In the data rows, 128 means zero.
Here are some points:
[136  71 144 165 159 100  74 137  83 172  98 175]
[109 104 103 114 109 122 141 121  80 111 127  98]
[ 97 160 143 133 126  60 148  19  82 105 198 125]
[ 79 103 177 114 170  98 150  99  97 139 213  90]
[ 44 112 217 203 136   7 160  93  96 136 233 123]
[ 32  88 142 204 115  92 140 162 131 188 206 135]
[180  72 195  53  95 183 142 208 216 111 149  54]
[145 121 118 129 135 145  83 143 192 110  95 136]
[225 108 133 115  78 184 136 209 200 181  81 122]
[ 66  99 110 153 180  77 122 132  65 100 121 131]
[167  97 166  34  73 182 113 194 255  63  76  61]
[ 32 120 133 184 137  37 118 102  34 151 196 152]
[ 46 134 133 140 146  86 112  92 102 135 180 147]
[219 162 129  64 123 194 147  97 105 141 113 109]
[105  51 135 184  99 108 132 190 148 199 235 147]
[ 76 182 173 111 143 102 147  57 147 109 190 112]
[213 148 117  47  55 200 170 174 140 154 132  94]
[ 72 110 167 118 134 111 107 135 183  99  64 115]
[105 130 131 125 112 111 124  81 115  92 195 130]
[  0 129 200 198 113   7  91 104 156 105 200 124]
[176  93 124  66 127 183 139 144 167 165 109  94]
[213 151 105 129  66 212 132 176 119 129  78 178]
[ 80 149 154 164 139  52 155  72  36 178 215 169]
[175 115 130  79 105 193 114 154 191 101  97 124]
[ 94 151 132 117 122 145 114 111 154 127 123 125]
[146 155 147 139 128 158 145 129 196 146 105 116]
[ 85  60 122 184  92 101  88 201 113 133 170 199]
[184 137 106 135  65 193 135 210 207 163 125 131]
[112 113 123 176  77 155  91 178 190 143 121 171]
[153 147  87 138 136 163 138 135 133 165  89 150]
[118  76  93 173 180 158 173 144 125 207 135  93]
[144 158 160 105  48 131 156 110 163 138 136 124]
[138 135 136 145  80  95 129 149 111 144 134 158]
[105 105 113 144 173 143 177 116 166 122 102  51]
[ 88  78  93  95  83 122 113 124 119 132 217 160]
[ 17 141 119 161 150  56 106  59  46  95 152 151]
[242 161 101  58 164 226 142 131 192 121  60 105]
[134  94 119 155  75  87 113  87  53 147 224 159]
[166 149 141 102 106 188 130 151 170 131 103 140]
[207 129  83  44 120 218 124 171 193 110  69  89]
[115  84 141 103 104  84  98 153 104  77 145 130]
[159 110 113  86 152 105 160 145  51 156 171  91]
[149 163  93 107  99 172 137 113 151 133 121 124]
[203 151 161  42 122 178 132 152 189  94  83  54]
[ 99  92  69 153 140 100 116 137  45 161 169 193]
[192 103 135  69 105 213 108 187 224 152 108 131]
[163 147 120  95 184 150 120 131 124 107  76 117]
[124  92 128 176  94 106 130 167 135 145 161 163]
[ 93 155 122 110  92 135 160  88 162 102 181  85]
[168 149 136  89  72 100 150 156 112 144 114 121]
[122 128  97 119 104 117  99 187 144 122 143 149]
[192 115 126 154 193 113 145 111  67 151  79 123]
[ 88 134 108 188 208  78 150  85  36 165 190 133]
[ 96  88  71  93  98 134 121 128 124 128 203 160]
[ 42  98 110 175 113  84  91 127 133 112 188 126]
[134  86  83 150  87 183 128 185 175 143 131 153]
[217 158  85 151 112 172 152 147  60 156  85 175]
[148 116 102 127  96 129 131 204 171 136 155 144]
[207 155 118  40  56 167 137 163 129 160 120 140]
[114 143  89 144  88 150 134  99  93 106 112 145]
[104 138  92  75 206 165 106  43 100  64 156  78]
[127 106  88 142 134 189 113 171 144 134 130 131]
[165  75 188  77 142 146 101 129 188 139  67  69]
[164 150 163  76 126 130 122 100 174 116 151 104]
[ 97 171 149 109 144  97 101  64 158 121 146 124]
[ 86 143 143 111 114  75 117  60  33 117 172 130]
[ 24 111  91 170  99  75 174 153  90 166 201 150]
[ 77  91 120 167 197  96 131 133  54 125 136  98]
[181 173 127 118  83 177 138 118 154 142 122 127]
[198 166  86 127  91 196 153 169 175 132  68 136]
[145  85  95  92 138 120 156 191 107 206 167 149]
[163 126 154 105  85 133 142 146 124 117  38 119]
[182 113  81 125 136 182 121 186 136 156 129 162]
[165 168 113 151 168 128 112 104 117 123  64 100]
[ 86 110 117 149 177  87 144 107  79 161 165 153]
[ 77 136 147 102 139 118 125 112 167  50  82  63]
[122 181  88  94 121 187 182 124 187  85 108 101]
[212 151 116 124 117 168 129 131 134 155  89 145]
[138 141 109 193  93 114 139  79 105 132 136 152]
[149  90 137  61  94 235  90 134 217  59  71  97]
[190 153  96 126 150 214 121 112 188 115 109 115]
[106 183 126 148 133 143 163  68 174 118 134 100]
[107 108  92 140 152  77 116 132  85 152 118 198]
[ 26 127 176 196 123  75  95  85 164 107 149 138]
[103 119 147 149 138  86 109 176 115 122 141 122]
[ 91 126 179 145 140  84 140  81  91  89 183 125]
[113  86  80  83  87 155 120 141 136 122 188 154]
[101  79  77 217 170  66 126 146  11 191 214 174]
[109 171 121 164 148  76 102  75  96  95 121 113]
[184  81 181  96  90 188  99 176 229 156 114 109]
[197 118 151 172  90 149 126 161 152 132 106 159]
[ 80 149  78 119 112 170 115 125 150 108 133 159]
[127 150 177  93 198 116 128 105 153  72 100  83]
[144 136 119  61 107 153 117  59 164 135 161 115]
[ 97  73 158 152  78  81 160 170 105 164 168 118]
[108 135 137 156  96 108 136 122 125 127 170 173]
[165 128 137  95 153 151  81 130 162 115 118 133]
[ 70 115 150 174 183  29 104  71  20 102 139 145]
[ 95 111 129 136 141 143  92 143 196  86  43 122]
[ 68  82 147 194 111  48 127 147 102 149 194 168]
[153 128 171 119 132 109 142 121  96 134 198 106]
[108 141  69 150 184 141 155 160 163 171 119 104]
[187 111 109 112  81 178 106 184 208 158  78 109]
[207 146 151 101 115 140 117 149 133 120  78 108]
[ 94 162 165 147 207  86 141  21 113 119 136 127]
[192 173 183 132 138 128 165  91 124 145 108 106]
[136 147 107  59  95 228 142 148 198  90 146  83]
[163 128 107  80 114 205 127 168 198  87  20 114]
[193 124 131  80  88 222 121 133 182 112  41 132]
[173 141  70  46 156 209 146 114 113 134 136  94]
[ 68 134 118 141 142  91  89  81 147 101 145 124]
[197 124  67  51 107 230 123 172 158 148 114 136]
[ 63 146 132 174 135  31 149 120  68 159 200 184]
[ 50  74 141 153 100  63  84 144 148 120 193 152]
[201 148  94 127 165 205 143 164 181 143  62 102]
[148 168 106 115 167 149 136  66 112 154 150 145]
[121 125 139 103 103  59 126 100  66 117 157 106]
[196  54 119  93  73 157  80 208 168 121  93 117]
[159 109 123 103 145 175 127 193 168 136  95  73]
[196 151 152  56  84 172 103 122 220 121 105 102]
[168 137  97  85 168 164  88 107 126 100  91 141]
[165 129 190  92 112 176 149 131 234 166  90  79]
[209  60  45  89  56 255 122 214 200 148  96 154]
[141 165 127  90  93 170 169 117 181  95 136  80]
[133 152  95 135 129 167 141 110 138 139  93 106]
[110  93 104 198 123 121  96 169 103 139 150 173]
[205 118 101 100 108 250 131 187 173 191  94 144]
[119  53  62 171 128 104 114 122  38 180 180 164]
[137  75 172  90 168  89 131 123 156 196  61  86]
[115 131 105 152  82 126 134 145  92 125 177 164]
[112 179 149 178 197 101 161  65 124 161 145 136]
[ 49 133 156 221 105  50 146  74 106 128 188 123]
[151 131 129  27 125 160 159 128 135 111  98  44]
[ 61  88  92 201 219  70 143 126  61 107 141  86]
[117  92 191 161  85  60  86 132 142  98 109 166]
[156  93 123 197  55 104 137 163  56 199 134 165]
[103 140 169 102 154  81 151  98 136  95 154  64]
[164 125  91 136 126 157 134 204 143 151 124 145]
[ 90  86 152 139 151 125 146 135 159 170 165  89]
[155 186 163 160 126 149 135  95 151  86  31  99]
[ 99  83 158 120  90  98  98 133 150  92 184 108]
[109 145 168 121 139 115  71 108 146 103 115 136]
[128 156 130 146 153  77 114  81  75  93 130 134]
[ 69  81 212 186 146   5 104 122 122 160 101 149]
[ 69 119  40 168 147 103  97  92  58 111 128 181]
[ 69 190 172 120 141  61 159  39 129 126 187 109]
[155 133 121  75 196 123 112  87  77 119 113 100]
[187  82  57  83  70 217 136 199 165 153 119  96]
[149 155  83  56  57 212 102  93 205  85  98 114]
[137 146 114 142  88 133 133 178 117 108 107 136]
[193 117 100 112  30 230  84 217 177 139  77 180]
[146 132 129 108  97 151 121 101 136  86 153 136]
[146 143  88  64 128 169 138 168 160 161 150 112]
[115 136 165  90 153  83 123 117 122  89 146  68]
[ 74 144 128 151 120  66 128 129 102 139 116 169]
[157  99 137 103 204 208  98 139 185 151  62 113]
[124 131 145  95 173 132 145 118 120  97 115 113]
[176 164 147  62 171 218 109 141 206 117  83  75]
[ 25 108 130 186 193  61 177  98 108 119 165  79]
[234 152  79 145  90 196 155 162  99 157  64 170]
[ 89  95 104 161 130  70 168 136  71 144 182 153]
[ 59 104 108 157  98  51  92 106  77 133 190 170]
[ 81 125 183 166 124  43 122 103 112 115 175 118]
[114 104 102 156 162 142 188 136 108 159 144  90]
[134 145  98 155 171 158 118  83 149 118 146 128]
[ 92 139 142 203  87  97 124  88 103 152 221 178]
[120 137  84 128 138 113  98 116 129  97 130 158]
[112 119  59 136 136 102 143 118  55 172 174 160]
[123 155 151 103  95 173 129 149 237  93 103 127]
[185 135  92 115  57 145 130 218 189 171  68 148]
[132 120 131 136 215 122  98 110 110 113 139 110]
[  1 129  88 181 134  70  96  86  88 107 187 192]
[143 120 140 137  99 168 150 192 174 172 117 159]
[ 77 144 134 167 140  85  83 106 144 123 148 163]
[168 162 167 103 167 131 105 125 154 122  80 144]
[208 101  65 124  74 213 106 177 123 193 115 151]
[162 115 169  45 133 255 154 148 164 121 158  56]
[151 170 148  88 115 138 148 116 159 145  94  99]
[ 10  97 123 233 158  55  88 121  70 132 182 195]
[133 138 136 117 168 139 150  67 165 126 137 128]
[206 134 121 152 138 168 131 190 110 132  48 115]
[159 115 123  47  40 201 174 198 232 110 124  61]
[143 173 141 154 166  95 109 120 129 115  97 105]
[ 44 134 143 151 104  88 118 112 174 101 172 146]
[239 102 125  57  67 211 177 201 135 120  79  93]
[201 146 185  44 126 162 166 145 133  96  84  30]
[147 173 108 137 135 170 141 147 145 122  74 110]
[112 162 148 104 179 136 118  69 131  40  94 102]
[103 137 156 123 101  76 127 100  55 106 169 120]
[209 141  92 118 134 236 136 179 184 168  86 145]
[173 110  80 135 148 176 126 187 135 159 139 158]
[162 164 139 121 149 163 173  96 145 138 119 131]
[178 118 146  77 144 150 141 141 120 110 112 120]
[123 141  78 179 144 146 159  66 115 176 115 157]
[154  78  79 127 102 149  99 149 101 200 212 204]
[198 116 124 131 169 125  93 148  45 100 110 142]
[  0 132 193 187 120  16  94 101 152  90 195 119]
[ 74 144 167 140  68 106 127 100 170 108 191 117]
[ 46 143 154 123 190  34 141  81 132  92 142  75]
[116 138  97 148 170 161 148 162 137 162 170 123]
[109 151 134 110 180 110 130  95 121  98 129 107]
[131 114 109 210  73 112 179 133  48 149 110 175]
[113 124 132 124 166  98  80 104 108 125 168 155]
[ 59 138 134 181 147  50  88 106 125 127 162 165]
[114 122 195 155  70  49 119 131 132 107 157 134]
[ 62 117 139 203 110  37 132 163  58 154 185 192]
[ 48  78 145 147 159  93 159 124 126 175 188  95]
[134  80 121 137 107 146 126 221 151 184 142 174]
[ 81  68 130 158 117  64 128 171  62 147 219 155]
[186 101  92 151 150 190 106 157 173 135  86 146]
[ 48 140 158 164 192  84 167 113  95 129 141  86]
[176 133 107  92 178 162 105 128 128 136  50 150]
[139 148 113 122 158 107 101  53  77 104 102 141]
[173 104 163  25 148 238 130 148 222 122  63  66]
[140 135  93 168 195 129 142 122 113 150 106 114]
[120 153 142  89 154 120 142 120 178  89  84  58]
[164 119 124 157 129 149 155 192 157 145  75 102]
[181  98 142   7  92 198 110 136 193  78  91  70]
[144 146  97 129 139 150  99 110 123 144 103 161]
[ 57 113  84 111 145 114 176 124 101 135 173 131]
[173 133 116 122 101 170 163 175  85 133  90 124]
[124 132 125 120  69  78 123 126 125 167 133 151]
[105 122 171 145 170  50 107  52  60 110 172 137]
[ 77 148 152 132  84  97 121  49 142 126 209 124]
[156 150 163  96  57 191 114 133 234 110 120  90]
[227 108 176 126 124 151 132 193 163 151  80 124]
[147 132  42 120 119 186  92 131 117 109  73 169]
[ 83  90 152 125  57  98  41 140 138 153 109 205]
[240  94 118   0  54 251 129 212 246  89  97  45]
[109 150 131 163 134 112 144 111  79 111 137 153]
[ 93 119 123 106 121 103 117  96  96 115 172 166]
[100 122 100  95 130 116 129 152 130 160 178 125]
[136 141 120  83 148 143  90 113 146  73  80  92]
[179 137 114 119 220 188 121 120 154 143 100  82]
[190 149  83 115  97 194 147 165 154 140  97 144]
[ 88  81 190 208 161  60 116 138 131 141  84 138]
[160 163 127  96 102 141 129  99 100 129 100 145]
40 more points follow, each with its number after it:
[188 175 154  80 130 125 177 100 108 158 129 109] 0
[170 120 103 107  66 150 118 178 159 133 100 167] 1
[160 137  88 137  73 199 134 198 179 190 117 135] 2
[200 149 124   2 117 207 161 139 173  99  49  30] 3
[151 148 129  92  88 216 144 198 165 113 126 109] 4
[150  64 123 133 139 148 132 163 188 161  88  67] 5
[ 64 161  95 192 172  58 135  31  53  89 206 152] 6
[153 175 167 165 161 152 131 147 159 106  62 110] 7
[  8 172 116 154 161  38 116  69  94  74 144 145] 8
[110  76 106 149 159 163  82 141 159  82  81 150] 9
[119 166 163  49  93 134 131 134 171  54 135  79] 10
[194 114  90 113  55 186 125 162 129 166 174 176] 11
[ 82 183 163 110 149  92 154  54 139 125 201 109] 12
[131 123 184 139  84 132 131 204 222 127  85 126] 13
[121 125 142 105 150 144 107 140 202 142 141 106] 14
[130  88 186 144 131  62 124 110  76 107 161 100] 15
[ 92 143  76  95  86 150 103  68 146  92 151 141] 16
[144 150 120 162 130 158 120 152 103 137  96 174] 17
[129 146  83  73 106 162 121  81 116 121 162 111] 18
[112  96 110 167 211  96 115 135  64 120 128 125] 19
[  0 133 223 205 150  20 114 124 154 101 167 131] 20
[133  77 112 149  87  91 111  97  71 146 223 161] 21
[153  93 171  73  71 151 108 151 197  88 160  80] 22
[ 39 116 143 150 181  53 104 100 131 146 222 136] 23
[ 72  91 161 123  61  96  45 132 134 145 120 200] 24
[122 122 133 148  74 112 102 110  87 123 143 163] 25
[110 166 140 164 200  89 129  70 102 122 124 153] 26
[108 109 119  83  90 176  87  93 144  98 177 161] 27
[131 130  78 105 147 109 109  71  75  69  99  76] 28
[ 70  97 103 151 174 139 151 108  51 153 211 172] 29
[ 74  68 102 221 172  57 141 141  60 180 197 138] 30
[114 106  59 137 132 108 149 135 132 192 156 135] 31
[ 87 145 117 198 104 110 126 149 150 156 102 175] 32
[196 137  91  74 168 198  89 138 150  91  60 124] 33
[148  83 114 155 131 159 117 158 146 155 131 163] 34
[123 171 161 138  57 102 154 128 179 113 122 126] 35
[ 25  79 177 186 143  50  85 108  73  87 192 148] 36
[179 118 151  92 164 158 122 126 192 112  76 130] 37
[107 181 161  94 142 107  98  60 168 120 138 111] 38
[172 155  84 107 149 160 159 134 146 173 132 112] 39
Which of these numbered points is nearest to each point below, ignoring the direction in which the first points spread most? Its number follows each.
[164 145 135  87 155 164 168 130 103  97 105  80] > 3
[123 181 154 113  80  80 139 120 168 111 162 137] > 35
[199  92  80 115  90 195 101 167 124 205 180 204] > 11
[209  92 115  70  85 196 137 179 124 148 137 113] > 21
[107  99 199 119 131 111 150 111 178 164 138 103] > 14
[139 113 114 160  77 184  95 183 213 141 100 157] > 32
[172 170  96 111 161 159 156 123 148 164 123 111] > 39
[132 105 178 156  98 133 137 214 235 130  93 123] > 13
[175 156 148  87 133 133 148  72  80 147 171 115] > 0
[ 81 173 150 117 138  75 101  50 165 117 156 124] > 38
[124 160  96 116 160 123 157 110 118 165 168 114] > 39
[ 80 172 134 178 200  50 131  53  80 122 149 157] > 26
[100 184 117 109 133 131 124 114 149  78  75 122] > 8
[ 89  75  82 128  77  86 125 180 107 159 132 191] > 1
[ 38 151 209 156 125 104 123 167 200 114 109 109] > 20
[132 107  69 166  64 153 143 163  90 159 194 166] > 11
[ 92  90 152 148 121 132  89 146 141 102 136 133] > 36
[  0 166 117 175 161  13 124  64  74  73 159 159] > 8
[ 77 104 121 185  98  84  56 115 132 140 105 215] > 24
[119 134 154 140  88  73 111  82  74 129 186 166] > 25
[ 54  75 110 176 176 123 109 119 117  70 123 164] > 9
[157 120 182 138  89 146 142 219 247 125  60 115] > 13
[189 127 159  87 120 193 114 114 208 126  64 139] > 37
[192 185 131 130 170 174 135 105 165 122  70 129] > 26
[138 159 155 132 164  99 172  96  92 171 113 121] > 0
[123 179 100  66 122 163 112 122 156 108  77 119] > 8
[ 74 151 120 135 141  88 125  59  28  80 160 120] > 28
[137 140 104 141 171 150 138 129 136 146 166 134] > 39
[ 45 128  96 200 116  74 133 140  96 186 206 165] > 2
[132 188 138  62 142 157 124  32 165 102 111  81] > 38
[ 85 150  92 171 166 104 133  48  82  80 180 134] > 6
[192 184 150  64  71 146 143 133 213 125 109 120] > 35
[170 110  69 146  60 191 142 170 126 140 174 144] > 11
[116 102 122  83  95 146 125 115 139 123 192 144] > 27
[127 114 113 115 122 101 121 124 108 130 176 139] > 21
[111 112 114 103 105 147  76 132 162  86 144 164] > 27
[107  70 122 184 139 114 118 155 123 161 168 176] > 34
[119 108 148 159 190 109 136 121 124 113 160 131] > 37
[ 45 161  95 123 141  69 107  90  85 110 138 143] > 8
[206 140 101 146 125 172 137 134  80 130  77 135] > 17
[205 104 109  21 122 201 139 186 200 141  84  95] > 23
[126  93 150 162  64 124 129 220 169 145 115 133] > 13
[ 69 148 122 151 120  39  94 104  34  94 163 160] > 25
[ 83 144  71 103  93 137 102  75 138  85 161 142] > 16
[ 91  98 160 164 126 104  90 137 112 114 145 144] > 36
[ 83  43 191 185 175  79 139 134 151 119 106  98] > 5
[127 107  97 145 184 120 136 102  24 123 145 111] > 19
[ 99 158 173  94 147  95 125  81 164 109 150  98] > 38
[ 62 140  78 118  85 110 104  46 111  89 176 142] > 16
[137 145 116 147 175  62  75  90  49  98 126 133] > 33
[156 151 127  84  78 214 149 198 158 121 118 109] > 4
[ 71  99 133 104 164  71 126  86  67 132 154  99] > 3
[205 108 155  50  49 198  99 175 230  89 119  81] > 22
[191 135 140  86  59 162 117 195 237 130  68 131] > 13
[107 160 159 104 129 120 161  60 153 105 192 105] > 12
[ 42 113 101 163 111  64 135 134  87 123 205 109] > 4
[130 113 118 174 155 112 132 131 142 142 109  85] > 5
[134 151 188 178 159 132 135 136 153  98  88  89] > 7
[123  83 139 120 135 156 161 151 172 169 142  74] > 5
[145  44  53 157 111 177  82 177 157 190  98 185] > 34
[108 148  81 145 140 147 108 110 133  92 146 121] > 6
[152 123 123  70 119 199 100 144 226 120  85 144] > 14
[ 38 102  91 162 124  91  64 126 132 112 112 192] > 9
[118 131  90 119  85 139 136 161 147 112 140  85] > 4
[161 147 141 157  74 164 148 126 181 130 108  96] > 35
[229 135 174  95 100 188 167 183 168 119  69  99] > 15
[ 84 145  83  91 209 152  93  22  92  66 162  84] > 28
[255 141  95 124 116 222 138 167 119 137  34 114] > 17
[167 142 188  62 143 143 164 135 112 101 111  43] > 3
[212 148 134  75  74 154 163 112 119 129 133 106] > 0
[157 115 121  82  87 182 190 187 177 143 144  63] > 4
[ 17  78 132 164 165  65  98  87  98 116 121 131] > 9
[143 131 121 131  50  96 117 152  51 145 199 172] > 11
[117 123 133 171 150 130 120 128  56 116  99 153] > 17
[165 139 154  52  74 149 118 132 171  91  97  89] > 10
[135 120 123 127 139 120 180  98 122 185 148  80] > 39
[190  49  55 139  90 219  95 193 188 184  81 174] > 34
[229 105 120 101 131 230  88 233 229 101  35 136] > 9
[ 58 132 188 176  66  76 154 127 130 103 166 123] > 35
[139 127 167 121 186  84  99  92 115  94 103 101] > 37
[ 31 130 133 158 139  87 147 116  88  72 175 132] > 4
[178 173 133  65 107 198 169 102 205  90 148  67] > 12
[151 181 162 130 155 126 161 151 130 104  70  98] > 7
[152 167 160 120  83 155 151 117 199 111  24  83] > 35
Here are 40 other points, each followed by its number:
[ 70 106 102 122 114 120  92 119 119 110 177 151] 0
[ 67  80 111 204  99  48 137 185  48 184 154 203] 1
[105 113 167 150 142  40 108 110   0  99 166 156] 2
[142 142  99  71 204 167 138 101 152  94  88  69] 3
[106  76 189 118 139  73 102 197 240 121  76  34] 4
[159 122 198 100  78 127 183 181 188 148 192  81] 5
[220 151 195  85  44 163 123 176 219  96  64 101] 6
[140 179  93  51 114 190 136 128 181  66  61 107] 7
[178 170 133 121  91 150 149 102 118 127 143 139] 8
[163 184 166 142 169 166 136 121 147 138  61  92] 9
[104  79 136 120 112  80 101 138 105  75 151 125] 10
[105 172 130 121 120 142 156  84 113 105 109  80] 11
[114 115 164 143 125  53 108 116   7 101 151 151] 12
[ 90 119 128 122 124 113 185 163 128 146 191  82] 13
[136 103 117 104 164  62 163 128  22 152 194  94] 14
[163 163 123 103 159 158 168 148 142 130  60 102] 15
[188  95 130 106 121 171 137 177 141 140  77  90] 16
[112 144 130 112 154  99 146  53  38 133 201 144] 17
[ 77 123  80 163 144  89 118  75 107 155 199 138] 18
[ 51 110 114 125 146  77 133 143 104 163 209 137] 19
[133 165 107 118 167 161 143  88 120 127  99 141] 20
[201 165  75 121 220 234 116 107 119 118  35 125] 21
[210 148 102  87 138 220 158 140 161 166 130 114] 22
[ 86 162 136 164  99  52 136  82  86 137 201 153] 23
[185 134 128 136  98 168 153 163 174 129 124 121] 24
[188 166  75 100  89 216 122 188 203 134  77 110] 25
[171 104  59 184 156 139 124 170  57 192 159 154] 26
[159  95 228 186 171  95 129 205 194 163  58  66] 27
[135 116 116  46 167 164 122 145 184 118 102  84] 28
[ 93  93 136 135 218 149 101 115 132 155 114 127] 29
[100 145 125  81 103 109  80  63 142  85 140 151] 30
[158 119 136 137 151 116  90 152 127 135 117 146] 31
[ 64  92 133 122  97 153 143 123 191 135 136 108] 32
[ 85 108 104 206 103 113  97 150 170 128 189 164] 33
[121 115 132 120 123 162  89 159 202 130  89 174] 34
[113 137 113 136  89 118  90 132 102  88 123 177] 35
[167  85 132  46  98 227 157 176 148 100 112  99] 36
[ 92 137 175 112 158  60 158  96 109 101 165  68] 37
[ 85 118 187 160 132  81 131 152 151 110 108 140] 38
[119 146  79 215  98 138 113 128 103 155 161 227] 39
The same question for these:
[165 149 133 139 172 137 155 104 104 157 158 164] > 22
[125 106 135 126 122 128  69 111 160 128 110 168] > 34
[125 146 127 168 180  39  81  81  24  98 148 141] > 2
[ 94 108 143 197 148  59 143 170  91 149 137 125] > 16
[111 145  78 132 153 121 124  88 107 114 165 121] > 18
[225 169 135 102  71 196 148 131 148 130 101 120] > 8
[153 106 101 102 128 160 143 138  94 133 116  97] > 16
[146 149  89  64 195 178 131 104 150  92  72  69] > 3
[140 145  60 143 147 158 167 104 114 185 197 182] > 22
[134  96 137 108 150 124 133 113 120 162 139 104] > 16
[ 78 112  80 165 139 114 109 126  92 159 213 173] > 18
[ 56  66 197 150 145  12  97 171 206 119 118  47] > 4
[113 140 102 133  94 140  84 128 113  86 118 183] > 35
[153 113 141 151 151 115  87 145 126 119 127 144] > 31
[125 171  90  72 123 153 104 128 149 110  82 116] > 7
[226 147  37 121 196 217  83  87 143 144  21 154] > 21
[ 36 146 183 129 121   6 102  81  37  83 155 149] > 12
[254 132 118  83 160 213 163 108 142 172 100 103] > 22
[126 176 139 148 170 100 183  86 118 153 171 104] > 22
[165 109 144 136 124 112 147 113 118 147 132 115] > 16
[109 151 129 110  69 152 155 124 140  97 101 100] > 11
[153 165 143 123 107 134 172 136  92 127 128 120] > 8
[197 148 142  78 135 193 180 158 163 138  59  86] > 15
[ 55 106 139 169 172  93 176 131 139 162 213  95] > 13
[188 163  78  36 161 228 142 103 119 139 120  87] > 17
[185  90  54 181 133 143 125 183  55 201 160 165] > 26
[ 93 166 101 117  61  93 141  99 108 143 211 163] > 23
[163 150 198 111  72 107 101  93 149  99 150 128] > 6
[ 21  61 101 220 123  52 120 144  87 142 216 191] > 33
[102 118 151  97 177 111 135 123  97  97 127 112] > 28
[163 101 138  44 120 219 134 163 143  92 119 106] > 36
[ 41 155 177 121 136   2  94  84  27  87 150 153] > 12
[182  98  98 144  55 172 147 237 140 179  70 157] > 1
[175 176 162 113 133  98 139  78 100 113  94 138] > 8
[ 73 147 154 133  93  80 121  53 128 130 212 124] > 23
[109 161 126 146  96 117 127  95 112 132 166 146] > 23
[105 172 116 170 200  89 148  63  69 151 142 174] > 20
[142 137 108  63 204 168 133 108 151  91  88  65] > 3
[156  63  81 115 128 146 131 127 103 174 146 151] > 18
[ 38 136 121 188 146  44  81  48  15  88 170 193] > 35
[ 46 101 136 139 137  87 181 114  90 131 217 109] > 13
[ 75 110 181 139  41  91 153 136 156 136 255 144] > 5
[ 86 140 125  84 154 101  85  46 128  77 145 115] > 30
[190 140  68  70  60 225 111 133 127 130  84 137] > 35
[ 40  97 135 129 111 127 144 113 171 113 164 113] > 32
[104 110 169 138 103  98  90  76 162  97 160 135] > 30
[145 165  73  72  77 213 107  74 196  87  94 112] > 30
[ 89  87 115  82 144 146 156 130  83 104 169 123] > 36
[141 141  78  66 226 104 133 106  41 125 101  94] > 3
[217  87 198  36  86 221 132 215 243 105 107  48] > 5
[168 138 124  60 192 194 129 121 174  85  71  99] > 3
[ 95  95 125 155  77  76 159 138 127 139 193  89] > 13
[178 103 191 135  62 134  97 157 181 104  56 159] > 6
[ 95 135 114 177 108  45 149 134  21 132 153 181] > 12
[152 101 139 139  74 151  90 231 188 113 141 115] > 33
[157 179 136 104 136 143 100 127 200  59  50 119] > 7
[143 100 100 127 166 147 130 108  40 122 135  93] > 14
[181  89 104  73 184 197 123 157 200 149  29  86] > 29
[165 145 159  59 126 141 131 140 162  95 114  67] > 37
[133 125 113 126 137 135  80 131 187 114 104 142] > 34
[118 114 140 133  79  93 109 162 180 125 128 161] > 34
[ 81  89 244 234 187  24 134 174 144 165 115  78] > 27
[177 124  94 128 106 181 100 129 122 111  81 146] > 35
[123 103 145 107 119 140 146 149 134 170 146 136] > 19
[118 149  87 145 117 113 139 120 109 140 132 143] > 25
[ 56 110  68 134 155  85 141 101  59 163 164 135] > 18
[212 104  64 164 141 178 126 190  95 191 124 140] > 26
[117 129 159  61  89  99 114  98 123 103 138 109] > 30
[ 73 125 112 182 184  84 137 114  84 134 202 148] > 22
[166  93 158  71  92 110  98 119 164  88 109  99] > 10
[ 59 146 166 121 213  98 102  92 131 113 166 103] > 28
[171 139 198 105 146  77 125  93  63 158 164 131] > 2
[ 96 114 130 183 106  75 156 128 102 130 193 149] > 24
[ 80 138 132 177 144  76  82 117 138 126 161 163] > 34
[132 105 186  85 134 118 133 148 149 116 143  55] > 37
[ 84 153 103 119 129 104 157  84  96 109 127 113] > 11
[110  49 127 191 107  99 122 190 144 206 242 150] > 33
[114 140 141 135 115  90 124 106 130 128 192 150] > 23
[ 98 108 171  71 156 202 147 115 113 117 216  90] > 36
[ 32  75 168 102 182 109 122  94 125 133 163 121] > 28
[211 129 137  87  18 142 153 164 159 146  96 127] > 23
[ 58  64 196 141 144  30  98 175 219 116 111  45] > 4
[229 110 143  98 130 185  91 188 193 131  84 113] > 31
[226 138 135 108  82 201 165 179 208 132 106  88] > 24
